Each named move below is a turn or a mirror, shown by a few rows before and after it. Which moves, in which order, take the first row of each later pair to the second? The first pair is answered.
mur:
[ 0.78  0.86  0.35  0.29 -0.74 -0.72 -1.39 -2.52  0.00 -2.14 -2.98 -0.48
 -2.18 -1.93 -0.78  0.52  1.63 -1.80 -0.17 -1.95  0.00 -2.52  1.53] => [-1.70  0.95  0.16 -2.67 -0.08 -2.74  0.29  0.83  1.61 -0.71 -1.23 -2.02
 -2.82 -0.62 -0.81  0.74  0.00 -1.41 -1.99  1.91  1.76  0.61  0.40]
[-1.61  2.01 -0.52 -0.52  0.26  0.52 -0.29  0.43  0.81  0.45  1.88  1.57
  0.74 -1.94 -0.04  0.20  0.14  1.26  0.85 -0.40 -0.70  0.28  0.14] => [-1.25  2.19 -0.41 -0.33  0.22  0.33 -0.55  0.09  0.65  0.49  1.69  1.64
  0.56 -1.90 -0.24  0.29  0.02  1.47  1.08 -0.79 -0.85  0.44  0.05]
[-0.03 -1.37  1.21  0.58  2.06  0.37  1.33  0.03 -2.28  1.37 -1.17  0.90
 -0.14  0.14  2.60 -0.41  1.26  0.47  0.69 -1.17 -2.05  0.95 -1.86] => [-0.44 -1.18  1.10 -0.03  2.14 -0.04  1.85  0.84 -1.99  1.77 -0.94  0.80
 -0.27  0.50  2.69 -0.24  1.06  0.64  0.64 -0.23 -1.59  1.83 -2.11]
pag:
[-2.07  3.26 -1.14 -3.30  0.62 -1.05  1.96  2.43  3.49 -2.60  3.13 -0.19
 -2.39  2.14 -1.72  1.39 -1.21 -0.49  1.38  1.77  1.21  0.69 -0.60] => [-2.85  1.95  0.22 -0.39  0.94  0.76  1.45  2.84  0.94  1.28  3.40  3.00
  1.29 -2.00  1.78 -0.67 -1.25  1.77  3.24  0.90 -2.45  2.05 -3.04]
[ 0.97 -0.73  0.27 -1.40  0.08  0.95  0.22 -0.68 -1.22  1.95  0.69  1.77
  1.24  1.04  1.75 -0.49  0.46  1.14 -0.74  0.81 -1.46 -0.04 -0.01] => [ 1.13  0.73 -0.71 -2.65 -0.13 -0.03  0.23 -1.11  0.43 -0.99  0.61  0.79
 -0.88  2.38 -0.27  0.52  0.67  0.49 -0.95  0.91  0.44 -0.94  1.37]
[-0.31  0.51  1.51  2.04  0.08  1.14 -0.85  0.37 -0.64  2.21 -0.28  0.78
  0.41 -2.29  1.30  0.16 -0.39  0.88 -0.38 -0.05 -0.86 -1.25 -1.14] => [ 0.54  0.28  1.15  0.14  0.19 -0.28 -0.48  0.46  0.22  1.01 -0.72 -1.98
 -1.79  1.23 -0.19  1.29 -0.74 -0.89 -2.27  1.66  1.19 -1.34 -0.38]
Punak:
[ 0.98  3.03 -1.42 -2.28  0.04 -0.05  0.26  2.28 -2.05 -2.80  0.88  1.66
 -1.16  0.78 -0.81 -0.29  0.67 -0.40  1.34  1.86  2.33 -0.26  1.39] => [ 1.68  2.20 -0.73 -1.44  0.26  1.24  0.17  1.48 -3.23 -2.04  0.99  3.24
 -0.44  0.43 -0.29 -0.78  0.99 -0.01  3.01 -0.21  0.81 -0.76  1.04]
[-1.25  0.93 -0.28 -0.20  0.59  2.16  1.47  1.05  0.88  2.36  2.58  2.76
  1.09 -1.61  1.65 -0.82 -0.21  1.49  2.92 -1.89 -1.83  1.72 -1.58] => [-0.80  2.10 -1.41 -1.57 -0.61 -1.68  0.46  1.12  3.42 -2.46  0.92 -1.75
 -1.70 -0.38 -1.92  1.55  0.17 -0.88 -1.94  1.30  2.41  0.24  1.64]
[ 0.40  1.47  0.28  1.55 -0.53 -0.59  0.27 -2.04  0.11 -2.49 -1.01  0.97
 -0.33 -2.52  0.11 -0.15  0.45  0.45 -0.86 -1.78 -0.75 -1.57  0.97] => [-2.18  1.40  0.57  0.05  0.51 -0.81  1.44  0.49  0.41  0.14  0.63  1.85
  0.53 -2.90  1.67 -0.70 -0.77  1.83 -0.23 -0.20 -1.39  1.18 -0.93]
[ 0.04 -0.45 -0.19  1.99 -0.57  3.36  2.07 -0.22 -0.56 -0.98 -0.64  0.61
  2.23 -2.12 -0.32  0.69 -0.01 -1.02 -0.45  1.36 -2.09 -0.43  1.60] => [-1.26 -0.17 -0.25  0.85 -0.37  2.08  2.64  1.19  0.51 -0.56 -0.01 -0.29
  1.75 -2.05 -0.19  0.61 -0.32 -0.92 -1.34  3.06 -1.55  0.68  1.40]

Each pair is 2 to 3 moves apart.
[-2.30  1.25  0.37 -1.17  0.66  0.57  1.42  1.45  0.81  0.53  1.55  1.60
  0.83 -2.36  1.46 -0.18 -1.01  1.73  1.13  0.02 -0.49  1.61 -0.39] => [-2.40  1.16  0.26 -1.80  0.74  0.40  1.82  1.60  0.96  0.86  1.81  1.53
  0.46 -1.34  1.31 -0.04 -1.35  1.23  0.95  0.33 -0.35  1.86 -0.37] -> Punak then Punak then mur
[-0.96  0.95 -0.67 -2.16  0.52  0.17  0.50  1.38  1.89 -0.60  1.94  0.28
 -0.54  0.24 -0.15  0.27 -0.49  0.14  0.35 -0.50 -0.06  0.86  0.80] => [ 0.73 -1.52  0.68  0.02  0.56  1.01 -0.24  0.80 -0.42  1.29  0.92  0.81
  1.27  0.53  1.59 -0.69 -0.11  0.41  0.54 -1.52 -1.95  0.57 -0.15] -> Punak then pag
[-0.27  1.76  0.58 -0.74  0.16 -1.25 -0.97  0.61  1.39 -3.41  0.95 -0.41
 -0.20  0.52 -1.95  1.54  2.24 -0.17 -1.52  0.57  2.07 -2.59  2.32] => [ 2.08 -1.63  1.97  1.19  0.01 -0.35 -1.63 -0.57 -1.17 -1.95 -0.69 -0.69
  0.99  2.31 -0.57  1.04  2.48 -0.77 -1.83 -0.11  0.87 -3.11  1.94] -> pag then pag then mur
[-0.65  2.20 -1.66 -1.12  0.57 -1.94 -1.83 -0.17  1.07 -1.70 -0.34 -0.95
 -1.37 -1.36 -0.01  0.92  1.18  0.02 -1.53  2.17  1.45  1.89  0.63] => [ 1.44 -1.02  0.09  1.60  0.34 -0.57 -2.42 -1.10 -2.07  1.30 -1.71  0.03
  1.08 -1.29  2.33 -0.51  1.48  0.51 -1.13  1.08 -1.16  1.60 -0.67] -> mur then pag
[-0.53 -0.80 -0.71  2.23 -1.10  0.63 -0.67  0.72 -1.88  0.24 -1.01  0.86
  2.77 -2.75  1.70 -0.75  0.24  0.45 -2.11  1.14 -2.01  0.16  0.16] => [ 0.04 -0.54 -0.72  2.48 -1.36  0.49 -1.14 -0.27 -1.97 -0.57 -1.72  0.30
  2.28 -2.63  1.17 -0.63  0.75  0.17 -2.30  0.62 -1.88 -0.70  0.96] -> Punak then Punak
[-0.27  2.13 -0.24  0.69 -3.29 -1.35 -2.45 -1.65 -1.26  0.18 -0.30  1.01
 -1.80 -3.72  0.22 -0.07 -0.36  0.20 -2.26  1.64 -1.21 -1.14  1.65] => [-0.70  1.12  0.14 -1.78 -2.43 -2.06 -0.94  0.37 -0.69  1.87  0.56 -0.90
 -2.66 -0.35  0.70  0.16 -1.40  0.13 -3.05  3.99  0.11  1.06  0.56] -> Punak then mur then pag
[-0.11 -2.54  1.44  0.43  0.21  2.25  0.19  0.38 -2.21  4.09  0.41  2.21
  2.45 -0.08  2.09 -1.35 -0.79  0.56  2.49 -1.76 -2.19  0.76 -2.30] => [-1.42 -2.12  0.54 -3.09  0.35 -1.20  1.11  2.77  0.47  2.84  0.88 -2.12
 -0.24  3.10  0.28  0.07 -1.85 -0.66 -1.31  3.00  1.70  2.57 -1.40] -> Punak then Punak then mur
[ 1.70  0.32  1.12  0.59 -0.02 -0.45 -0.52 -1.27 -0.86 -0.95 -1.14 -1.78
 -0.27  1.26 -0.26  0.59  0.98 -0.68 -0.78 -0.24  0.58 -1.80  1.48] => [ 1.27 -0.20  1.69  0.61  0.66  1.07  0.30 -1.17 -1.80  1.66 -0.38 -0.19
  0.59  1.34  1.11 -0.15  0.83  0.21  1.02 -1.28 -0.94 -0.96  0.20] -> mur then Punak
[ 0.47  0.92 -0.25  1.67 -0.88  0.39  0.04 -2.43 -0.83 -4.94 -1.78  0.37
 -0.17 -2.01 -1.00  0.48  1.42  0.06 -0.09 -1.80  0.19 -3.77  1.16] => [-1.66  1.96 -1.24 -1.14 -0.45 -1.07  1.36 -0.02  1.33 -5.34 -0.70 -1.10
 -1.61 -1.02 -1.77  1.25  0.39 -0.22 -1.36  0.94  2.06 -1.93  1.03] -> pag then mur then pag
[ 0.69  0.92  1.70 -1.61 -1.99 -0.31 -0.45 -3.14  0.52 -2.04 -1.39 -1.30
 -1.72  4.23  0.16 -0.93 -1.70 -3.39 -0.18 -0.01  2.76 -1.08  2.88] => [ 0.34  2.34  1.27  0.09 -2.63 -0.58 -1.72 -3.81  0.56 -3.73 -1.63 -0.41
 -0.92  0.50 -0.30 -1.03 -0.76 -2.99 -0.22 -0.75  2.09 -2.04  3.58] -> pag then mur then Punak
[ 1.28  0.07 -2.17  0.34 -0.72 -1.09 -1.28 -1.68  2.13 -3.46 -0.48 -0.78
 -1.31  1.75  0.69 -0.75  0.85 -1.54 -0.88 -1.05  1.70 -1.57  1.67] => [-2.09  1.32 -2.08  1.00  0.11 -0.58 -0.68  0.52  2.01 -0.71  1.62  2.08
  1.12 -2.75  2.93 -2.00  0.03  1.11  0.45 -0.24 -0.28  1.04 -0.50] -> Punak then Punak then pag
[ 2.33 -0.55  0.17  2.59 -1.42 -1.18 -1.16 -1.77 -0.97 -2.70 -2.67 -2.58
 -0.16 -0.62 -0.78  0.41  1.10 -1.29 -2.88  0.34  1.06 -2.86  2.31] => [ 2.52 -1.93  1.32  3.43 -0.31  2.04 -0.29 -2.14 -3.25  1.18 -1.26  0.82
  1.82 -0.39  1.93 -1.36  0.57  0.14  1.00 -2.44 -2.35 -1.91  0.24] -> mur then Punak
[ 0.87  0.58 -2.39  1.16  0.00 -1.53 -0.52 -0.21  2.57 -4.90  1.57 -0.83
 -0.69 -4.15 -1.60  0.76  0.89 -2.47 -0.38 -2.70  0.94 -2.32 -0.75] => [ 1.09 -0.56 -1.48  1.97  0.65  0.99  0.19 -1.19  1.03 -2.45  2.16  1.91
  0.53 -4.09  0.24 -0.14  0.75 -1.67  2.64 -4.93 -1.43 -1.94 -2.28] -> mur then Punak
[-3.63  1.43 -1.12 -2.97  1.60 -2.09  1.99  1.12  3.46  0.15  0.74 -0.44
 -1.90 -3.19 -1.02 -1.20 -1.91  1.45 -1.14  0.96  2.34  0.38  0.39] => [-2.77 -0.02 -0.63 -3.29  1.73 -2.49  2.38  1.66  2.73  1.67  0.38 -1.69
 -1.89 -1.44 -0.43 -1.13 -2.18  1.18 -1.97  2.15  2.75  1.23 -0.02] -> pag then pag
[-0.71 -1.68  0.99  1.49 -0.01 -0.60  0.32  0.13 -0.32  1.90 -0.58 -0.03
  2.70 -1.56  1.00 -0.06  0.27  0.92 -1.08  1.14 -1.27  1.99 -2.44] => [ 0.14 -1.43  0.68  2.22 -0.80 -1.41 -0.70 -0.85 -0.03 -0.15 -1.91 -1.04
  1.78 -1.74  0.01  0.47  0.71  0.00 -2.86  1.43 -0.27  0.38 -1.11] -> Punak then pag then pag
[-3.08  0.73  0.74 -0.69  0.49  0.13 -0.68  1.82 -0.32 -0.66  1.99 -0.12
  1.39 -2.40 -2.09 -0.02 -0.84 -0.65 -0.30  0.22 -0.26  0.65  1.58] => [-0.15 -0.88  1.07  0.77 -0.07  0.34 -1.69 -0.33 -1.93 -1.59  0.17 -1.43
  1.09 -0.43 -2.53  0.07 -0.12 -2.21 -1.03 -0.92 -0.18 -1.56  2.63] -> pag then Punak
[-1.46  1.48 -1.23 -1.86 -0.37  1.10  1.18  4.53  1.67 -1.37 -0.34 -2.16
 -0.75 -2.99 -1.41  1.35 -0.57  0.39  0.44  1.78  1.88  2.29 -0.94] => [ 1.51  0.71 -0.97  1.30 -1.39  1.63 -0.86  1.22  0.33 -3.94 -2.81 -1.95
 -0.53 -3.16 -2.25  1.66  0.98 -0.64  0.12 -0.94  1.45 -0.85  0.78] -> pag then Punak
[ 0.05 -1.36 -0.15 -1.95  0.59 -0.13  1.42  1.34  0.02  2.10  1.14  0.22
 -0.69  1.98  1.04  0.28  0.44 -0.60  1.68 -0.12 -0.86  0.76 -0.45] => [-1.29  1.47 -1.10 -1.11 -0.07 -0.37  0.61  1.40  1.07 -0.29  1.61  1.47
 -0.60 -1.94  0.06  0.46  1.07  0.13  2.08 -0.98 -0.95  0.04  0.39] -> mur then Punak then pag
[ 0.64 -1.51  1.55 -0.22  1.96  1.05  2.83 -0.31 -0.09  0.76  0.96  1.56
  0.56 -0.12  1.19 -2.00 -1.41 -0.40  1.09  0.30 -2.27  1.35 -3.12] => [-1.24  1.17  0.38  0.03  1.23 -0.81  2.00  0.55  1.97 -1.90  1.11  1.32
  0.39 -3.88 -0.32 -1.43 -0.98  0.17 -0.45  1.80 -1.04  0.98 -1.77] -> Punak then pag then mur
[-2.05 -0.26 -1.38 -1.56 -0.20 -0.50  1.74  1.51  0.70 -0.88  0.01 -1.44
 -1.65  3.08 -1.49  0.10 -0.14 -1.56 -1.28  1.12  1.99  0.19  0.59] => [-4.02  1.67 -1.47  0.44  0.05  0.63  1.22  1.74  0.39 -0.32  1.48  2.07
  0.28 -2.24 -0.08 -0.88  0.02  0.86  0.84 -0.50 -0.35  0.74 -0.45] -> pag then mur
[-2.29  0.55 -0.99 -2.13  0.72 -0.25  1.21  1.34  0.97  0.87  1.12  0.05
 -0.04  1.94 -0.33  0.49 -1.51  0.80  0.15  1.87  1.38  1.60 -1.42] => [-0.67  2.42 -1.75 -0.43 -0.09  0.15 -0.40 -1.28  1.13 -2.91 -0.11  0.66
 -0.66  0.14 -1.98  0.96 -0.04 -0.05  0.63 -0.89  1.53 -1.54  0.86] -> pag then Punak
[ 0.53 -1.95  1.47  1.14  1.26  1.49  0.66 -0.15 -1.44  3.48 -0.03  1.37
  2.05 -0.52  2.48 -1.05 -0.58  1.37  1.69 -1.02 -2.01  1.04 -2.50] => [ 0.90 -0.66 -0.14 -0.20  0.08 -2.46 -0.12  0.19  1.23 -1.48 -1.46 -3.70
 -0.93  1.08 -1.00  1.12 -0.23 -1.15 -3.18  2.36  2.43 -0.05  0.87] -> mur then Punak
[-0.27  1.57 -0.24 -1.75 -0.37 -1.33  0.43  0.89  1.56 -1.29  1.42 -0.95
 -0.62 -1.63  0.38  0.41  0.44  0.47 -0.07  1.27  2.29  1.56  0.03] => [ 0.68  0.99  0.35  0.08 -0.19  0.82  0.28 -0.68  0.01 -0.48  1.34  1.56
  1.00 -2.48  1.30 -0.31  0.86  1.01  2.20 -1.72 -0.06  0.45 -0.78] -> Punak then Punak then mur
